cols: D F W U
(55): [ -8 -23   4  -7]
(104): [ -8 -23   1  12]
(91): [-55 -23 -23   2]
(83): [-24   4   4  -7]
(32): [-55  13   6  -9]
where: [12] | (104), 4
tags:
[-54] -> j176
[-55] -> j672
[-56] -> j513
[-24] -> j552
[6] -> j487
[-25] -> j408
[7] -> j196
join (32) 1:  | j672
col: [  1 -23   4   6] | W
q: [-24   4   4  -7] | (83)
common (104) (91):  | [-23]
where: [-24] | (83), 1

cols: L N H S V R Z E M
(192): [-33 -29  37 -25  34  31  34 -31 -17]
(198): [-37 -34  41 -30  33  32  44 -34 -20]
(12): [-35 -29  40 -34  30  33  41 -34 -19]
(103): [-34 -30  37 -29  33  32  38 -32 -19]
(78): [-33 -29  37 -25  34  31 -31 -31 -17]
(189): [ 33 -29  37 -25  34  31  34 -31 -17]
(26): [-35 -23  39 -34  26  35  40 -32  32]
(42): [-34 -32  37 -21  31  29  37 -34 -19]
(193): [ 38  39 -33  36 -27 -25 -33  36  21]
(69): [-37 -32  37 -33  29  33  47 -34 -21]
(166): [ 38  35 -39  36 -24 -27 -30  33  10]
common (192) (12):  | [-29]
common (69) (166):  | [33]
col: [-33 -37 -35 -34 -33  33 -35 -34  38 -37] | L

cols: G J K C X Q B P A
(150): [ 18  27  33  34  23  28  10 -14 -19]
(149): [ 14  25  17  -9 -16  -7 -39  -6  25]
(147): [ -5  11  -3   8  19   9   2 -15  -2]
(98): [-3 47 25 -5  5  6 -9 -2 -4]
(102): [-3 47 25 -5  5 -8 -4 50 11]
(54): [ 14  25  17  -8 -16  -7 -39  -6   8]
(164): [ 35   8  -2   1 -23 -17  36 -15  14]
common (54) (98):  | [25]
where: [-19] | (150), 9

cols: Folur duriv dez moza ler
(70): [ -8   7   4   9 -12]
(48): [-48  14  11  -3 -24]
(24): [ 7 -6  7 -9  3]
(8): [-8 14 -5 12 -5]
(18): [-48  14  31  -8 -25]
(143): [-15  -1 -15  11 -17]
(82): [ -3  18 -11  25   2]
(90): [-49  31  26  15  31]
tags:
[16] -> j645
[-9] -> j669
[-3] -> j636
[11] -> j62
[-10] -> j750
[9] -> j165
[12] -> j732
[15] -> j507
join (90) 4:  | j507
count (90): [31] | 2
count (143): [-15] | 2

cols: lutat Bupug lofo Tumap ruber dol reli mim fosep
(114): [-16 -35 -27 -26  11 -23 -14 -30  25]
(154): [ -4  17  16   1 -13  -4  21  12  -4]
(71): [-29 -35 -26 -27  19 -26 -12 -29  34]
(116): [ 32  47  36  30 -22  36  27  40  50]
(146): [-5 15  2 -7 -9 26 50 13 -8]
(176): [ 45  24  29  19 -24  25   3  27 -40]
(134): [-37 -25 -25 -28  19 -16  11 -24  35]
(175): [ 36  44  38  37 -18  25   3  35 -31]
(19): [-37 -25 -25 -28  19 -16 -22 -24  35]
(190): [ 40  44  38  28 -31  34  27  38 -41]
(57): [-35 -17 -29  -9  39 -15 -30 -20  35]
(171): [  0 -28 -12 -30  -9  -8   9 -13   0]
col: [ 40 -35   0] | lutat
common (146) (116):  | [50]
count (71): [-35] | 1

cols: bani Tivef Busi razel dipi
(15): [  6 -10 -11  -7 -51]
(27): [  5 -15 -41   6  33]
(45): [-12  -4 -41 -32 -46]
(110): [  5  -4 -14 -16 -15]
(41): [-10 -31 -14  11  -2]
tags:
[-12] -> j493
[-4] -> j531
[-11] -> j861
[-30] -> j791
[-9] -> j853
[-31] -> j688
[-10] -> j930
join (15) 2:  | j930
where: [-16] | (110), 4
col: [-14 -14] | Busi
q: [  5  -4 -14 -16 -15] | (110)

cols: nilu Runud Rit zolir Dap
(61): [ 19 -38  29  -8 -25]
(5): [-1 52 52 52 52]
(179): [11 -1  1 10  7]
(33): [  9 -46  44  18 -40]
(112): [11 -1  1  4  8]
(25): [ 26 -22  12   3  -6]
(139): [-1 11  6 13 -6]
(107): [21 -1  8  5  4]
(30): [ 26 -22   5   3  -6]
common (139) (107):  | [-1]
common (139) (5):  | [-1]
col: [ 52  -1 -46  -1 -22] | Runud
where: [-38] | (61), 2
count (5): [51] | 0
col: [11  9 11 26 -1 21] | nilu

cols: von ros muz mezo nezi Vepef
(124): [ 44 -41  41  12  14  25]
(64): [-39  31 -11  24  -3 -11]
(138): [ 40  14  -6 -12   6  31]
(88): [-17 -37  34   5  31 -38]
(10): [ 20 -54  18  30  -8 -40]
col: [-11  31] | Vepef
common (64) (138):  | [31]
where: [-39] | (64), 1
where: [24] | (64), 4

cols: rabip Kop vit palil sikav Zet ran buk Lono pum
(99): [ -3   2  34 -37   2  -8  -2 -24  40 -21]
(128): [ -3  34  42 -37   2  -8  -2 -24  14 -21]
(23): [  2  42  51 -22  33  43   1 -42   3 -36]
where: [33] | (23), 5
common (99) (23):  | [2]
where: [3] | (23), 9
tags:
[3] -> j529
[-8] -> j153
[14] -> j256
[39] -> j680
[41] -> j233
[2] -> j283
[40] -> j589
join (99) 9:  | j589
q: [ -3  34  42 -37   2  -8  -2 -24  14 -21] | (128)
common (23) (99):  | [2]
q: [  2  42  51 -22  33  43   1 -42   3 -36] | (23)

cols: rigi vofom luk Kolu fata nel sim zelog
(113): [ 35 -35 -35 -35  36  36  36  36]
(141): [-19 -48  -5   7 -31   7  19  31]
(129): [ 22 -34 -58  21   2  45  10  24]
(43): [-19 -48  -5   7  44   7  19  31]
(44): [-21   2 -12  -3  26  28 -13 -18]
(16): [-19   6  -5 -40 -31   7  19  31]
where: [-3] | (44), 4
count (113): [36] | 4

cols: Ziga bolog semud nit surez
(165): [-12  16 -23   5  -7]
(37): [-28   1 -28  38  19]
(177): [-12   0  17  27 -19]
(105): [-17  23  12  12 -28]
(81): [-6  5  5 -5 25]
(80): [ 19  44  12 -18  15]
(38): [-17  -3  12  12 -28]
(142): [-11  -8 -11  -9  -9]
(196): [-15   9  -8  32  -7]
(169): [ 23  -9 -26  -8  23]
col: [  5  38  27  12  -5 -18  12  -9] | nit
count (142): [-9] | 2
col: [ 19 -19 -28  25  15 -28  -9  -7  23] | surez
where: [-18] | (80), 4
Table of tags by key:
[-28] -> j625
[-3] -> j695
[24] -> j416
[25] -> j671
[-29] -> j127
join (38) 5:  | j625
col: [12 -5] | nit

cols: lam doza bopi zik Kivaz mer mamen keta muf vife
(120): [-33  -2   6  -8  15 -12  38  19 -40  -5]
(51): [ 35 -30   7  -2 -23  25  -2 -43  10 -15]
(108): [ 29  27  29 -10 -37  16  -5 -45  17   0]
(148): [ 38  40   6  -4 -45  29 -23  -5  -4   8]
(115): [ 41  42 -21 -23 -21  20  -6 -13  -5  38]
(4): [-28 -50 -12  56  16  -6 -10  13 -26 -11]
(156): [-33  -2   6  -8  15 -12  38  19  34  19]
(174): [ -3  -7 -34  -1  -4  -8 -35   4 -14  13]
col: [-2 -5] | mamen
common (174) (148):  | [-4]
where: [-30] | (51), 2
count (156): [34] | 1
key -> tag
[-39] -> j38
[10] -> j773
[34] -> j309
[-33] -> j103
[17] -> j626
[-40] -> j360
[-25] -> j300
[-26] -> j692
join (120) 9:  | j360
col: [ -4 -23  56  -8  -1] | zik
common (108) (120):  | [-5]

cols: Moke fuv sinep rokon gire Gasu
(122): [ 30 -29 -15 -19  51  50]
(34): [ 41 -34 -24 -15  50  51]
(11): [ 30 -29 -15 -19  51  37]
q: [ 41 -34 -24 -15  50  51] | (34)
col: [-15 -24] | sinep

cols: sivos finef Vofal siv fube Podi pegat vof
(21): [-16  16   8 -28 -17  -1  -9  -2]
(191): [-6  5 -3 -8 -5  7 -8  7]
(47): [-20 -18   8 -27  -7   2 -11   1]
(63): [ 21 -22 -44  -3 -23 -10  18 -21]
(76): [ 24 -24 -23  21 -10 -14  19 -13]
(40): [-12  12   0 -18   0  10  -5   9]
(155): [-13  15  37   6  13  24 -22  19]
(13): [-15  17  33  -7  22  24 -29  25]
(162): [-14   8  -4 -14  -1  -7   1   0]
(132): [ -2   6  20   7  17  20 -21  19]
(59): [ 14 -16 -17  11 -17   0  -2 -11]
(65): [ 21 -29 -15  27   3 -10  11  -4]
where: [-27] | (47), 4
q: [-15  17  33  -7  22  24 -29  25] | (13)
q: [-13  15  37   6  13  24 -22  19] | (155)

cols: Disin vavuf belef letus nodud gefe dizo
(121): [-15  20  20  -8 -13 -15  -7]
(153): [ -4  10   9  -4 -14  45   8]
(89): [ 13  -6 -15 -13  -3 -14   6]
(152): [-22  26  29 -13 -21 -25  -9]
(50): [  5 -29 -18   4  26  29  -2]
(87): [-12  26  24 -11 -19 -27  -6]
(92): [  6 -31 -21   5  29  31  -2]
(119): [ -1 -17 -11   3 -14 -16   3]
(66): [ 3 -2 -1 -1  1 -1  0]
(208): [ -3 -26 -10   3  20  25  -5]
(207): [ -3 -26 -10  -1  20  21  -3]
col: [ -4 -13 -13   4] | letus
q: [ -3 -26 -10  -1  20  21  -3] | (207)
col: [-15  -4  13 -22   5 -12   6] | Disin
common (119) (208):  | [3]
key -> tag
[-22] -> j162
[-21] -> j71
[-2] -> j54
[-10] -> j516
[-11] -> j842
[-1] -> j456
join (92) 3:  | j71
common (207) (89):  | [-3]
col: [-22   5 -12] | Disin

cols: kines ral fifeg raf Fulip
(111): [ 10   3 -12 -11   1]
(158): [-12  55  -1 -28  -6]
(96): [  6 -14   2 -15  -2]
(31): [ 7  7 17 10  9]
(117): [  2  37   3 -36  -7]
(172): [  6 -14  -6 -11   3]
(86): [ 10   3 -12 -11 -19]
(135): [  6 -14  -6 -12  17]
common (135) (31):  | [17]
common (111) (117):  | [3]

cols: ser zor Vova Dazi ragat Zesam bof dus
(6): [  4   7  24  11   6   7  -1 -13]
(52): [ 6  6 -5  1  6 22 -1 -5]
(97): [  6  -5  27   1  -2 -18   6  13]
q: [  4   7  24  11   6   7  -1 -13] | (6)
col: [ 6 -2] | ragat
count (52): [6] | 3
q: [ 6  6 -5  1  6 22 -1 -5] | (52)

cols: badok zeko vuzu gimeg butor
(68): [ -6 -60 -11 -10 -11]
(72): [-11 -60 -11  54 -11]
(94): [-57   7  60  32 -11]
col: [-60   7] | zeko
common (94) (72):  | [-11]
col: [-11  60] | vuzu
count (72): [-11] | 3
key -> tag
[7] -> j357
[32] -> j830
[-60] -> j364
join (94) 2:  | j357
count (72): [54] | 1
q: [-57   7  60  32 -11] | (94)

cols: rup gar dib vema Zari Fola bamap ronoz
(168): [  0  11   2   2   2  -9 -18  21]
(2): [-16  18 -31  27   5  32 -20   5]
(74): [ 16  -5  28 -29  -2  -6   2  -2]
(151): [-34  44  25 -25 -29  35   9 -28]
(137): [ 15 -27  32 -28 -23  -7  23 -14]
(101): [ 15 -20 -20  15  15 -20 -19  24]
(75): [ -9  11  54 -55  -7 -13  -6   1]
(187): [-17 -19  11 -24   0  26  41 -39]
(95): [ 20 -44   1 -37 -15 -15  24 -17]
where: [-27] | (137), 2
count (101): [-20] | 3
where: [35] | (151), 6
count (168): [2] | 3

cols: rorid gedi Tusit momit Tuvut diz Rulos Mudi Nes laz
(159): [  8  15  17  -2 -20  13  33  14  17  17]
(58): [ 18   6  19 -13 -25  33  52  11  24   5]
(67): [  2  -9 -15  10  23 -24 -44  -6 -14 -10]
(62): [-27  -9 -15  10  23 -24 -44  -6 -14 -10]
(140): [ 27 -20 -17   5  14  -9 -21 -10   5 -26]
(85): [ 14   8  18  -4 -18  19  37  21   6  17]
(29): [-1  0  4 -4  0 -8  5  8 10 -7]
(9): [-11 -15 -19  18  34 -40 -53  -4 -12 -13]
(178): [ 14   8  18  -4 -18  19  37  10  16  -8]
where: [27] | (140), 1
q: [  8  15  17  -2 -20  13  33  14  17  17] | (159)
q: [-1  0  4 -4  0 -8  5  8 10 -7] | (29)

